X =
[[131 142 115 120 128 118 128 122 128 101]
 [128 128 116 120 128 134 139 136 118 128]
 [114 121 143 125 130 122 122 128 138 145]
 [116 113 135 137 137 139 114 116 136 137]
 [132 128 128 128 132 136 140 134 108 130]
 [136 129 137 128 128 113 127 123 142 128]
 [130 134 115 125 129 126 150 135 109 125]
 [117 128 122 122 133 136 120 128 115 128]
 [121 126 128 139 133 131 128 116 138 146]
 [139 128 128 125 128 126 127 124 128 133]
 [127 139 129 128 122 123 137 117 126 140]
 [128 135 128 127 123 119 142 143 132 127]
 [126 137 108 128 129 124 129 111 136 128]
 [129 137 128 140 128 137 128 128 126 126]]
X[0, 0]	131
X[9, 4]	128
X[11]	[128, 135, 128, 127, 123, 119, 142, 143, 132, 127]
X[12, 3]	128
X[8, 2]	128
X[12, 6]	129
X[6, 4]	129
X[7]	[117, 128, 122, 122, 133, 136, 120, 128, 115, 128]
X[13, 5]	137
X[0, 1]	142
X[6, 0]	130
X[10]	[127, 139, 129, 128, 122, 123, 137, 117, 126, 140]
X[8, 6]	128
X[6, 8]	109
X[2, 6]	122
X[7, 8]	115
X[3, 8]	136
X[4, 4]	132
X[12]	[126, 137, 108, 128, 129, 124, 129, 111, 136, 128]
X[7, 1]	128
X[8, 9]	146
X[2, 3]	125
X[12, 9]	128
X[11, 3]	127
X[13, 4]	128
X[2, 4]	130
X[9, 5]	126
X[:, 4]	[128, 128, 130, 137, 132, 128, 129, 133, 133, 128, 122, 123, 129, 128]
X[:, 5]	[118, 134, 122, 139, 136, 113, 126, 136, 131, 126, 123, 119, 124, 137]
X[13, 1]	137
X[13, 6]	128
X[1, 4]	128
X[6, 2]	115
X[11, 8]	132
X[13, 3]	140

B =
133  140  124  123  141  144  139  129  138  153  142  140  113  118  153
131  134  124  125  133  135  134  129  132  142  134  137  120  122  141
132  128  123  132  119  124  130  134  122  132  121  134  129  131  131
B[0][0] => 133
B[1][3] => 125
B[:, 2] => [124, 124, 123]
B[1][12] => 120
B[1][4] => 133
B[2][11] => 134
B[:, 14] => [153, 141, 131]
B[1][13] => 122
B[2][3] => 132
B[0][10] => 142
B[0][14] => 153
B[1] => [131, 134, 124, 125, 133, 135, 134, 129, 132, 142, 134, 137, 120, 122, 141]
B[1][9] => 142
B[0][6] => 139

M =
[[127 129 144 115 127 133 137 111 133]
 [129 132 138 140 127 116 125 107 129]
 [119 140 121 131 130 136 121 116 126]
 [139 124 115 128 133 121 130 149 129]
 [126 136 122 135 149 130 131 147 134]
 [122 131 144 128 137 119 130 140 133]
 [125 129 113 139 140 136 125 139 131]
 [129 133 112 137 128 124 123 140 131]
 [137 128 111 126 143 124 129 126 132]
 [127 134 107 140 138 148 130 146 126]
 [140 135 123 116 128 122 131 131 129]
 [131 127 120 135 132 123 119 147 123]]
Indices start at 0.
row 0 col 0	127
row 4 col 1	136
row 6 col 3	139
row 5 col 5	119
row 5 col 4	137
row 0 col 4	127
row 8 col 1	128
row 2 col 2	121
row 8 col 8	132
row 3 col 7	149
row 5 col 0	122
row 3 col 3	128
row 6 col 8	131
row 11 col 1	127
row 11 col 3	135
row 4 col 6	131
row 6 col 6	125
row 3 col 2	115
row 2 col 1	140
row 10 col 5	122
row 9 col 3	140
row 8 col 6	129
row 8 col 5	124
row 2 col 5	136
row 10 col 8	129
row 11 col 0	131
row 3 col 8	129
row 10 col 1	135
row 0 col 8	133
row 11 col 5	123
row 7 col 2	112
row 2 col 7	116
row 7 col 4	128
row 0 col 6	137
row 11 col 7	147

W =
[[136, 119, 122, 128, 126, 121, 124, 107, 129],
 [111, 135, 134, 126, 123, 110, 123, 145, 117],
 [107, 131, 131, 124, 122, 114, 123, 137, 111],
 [137, 122, 123, 130, 126, 122, 124, 113, 132],
 [127, 118, 118, 132, 127, 141, 128, 118, 138],
 [132, 116, 117, 132, 127, 140, 127, 112, 139],
 [110, 124, 126, 119, 125, 117, 125, 118, 106],
 [110, 122, 125, 122, 125, 121, 126, 116, 110]]
Rows and columns are counted from 0.
row 0 col 0	136
row 4 col 3	132
row 3 col 3	130
row 4 col 1	118
row 0 col 2	122
row 3 col 1	122
row 4 col 7	118
row 4 col 0	127
row 6 col 3	119
row 0 col 6	124
row 2 col 2	131
row 4 col 5	141
row 2 col 1	131
row 3 col 2	123
row 5 col 7	112
row 0 col 1	119
row 3 col 4	126
row 2 col 0	107
row 5 col 4	127
row 3 col 0	137
row 2 col 7	137
row 5 col 1	116
row 5 col 3	132
row 6 col 0	110
row 3 col 6	124
row 2 col 6	123
row 4 col 4	127
row 7 col 3	122
row 4 col 6	128
row 1 col 8	117
row 5 col 0	132

arr = array([107, 126, 149, 113, 153, 115])
arr[0] = 107
arr[3] = 113
arr[2] = 149
arr[4] = 153
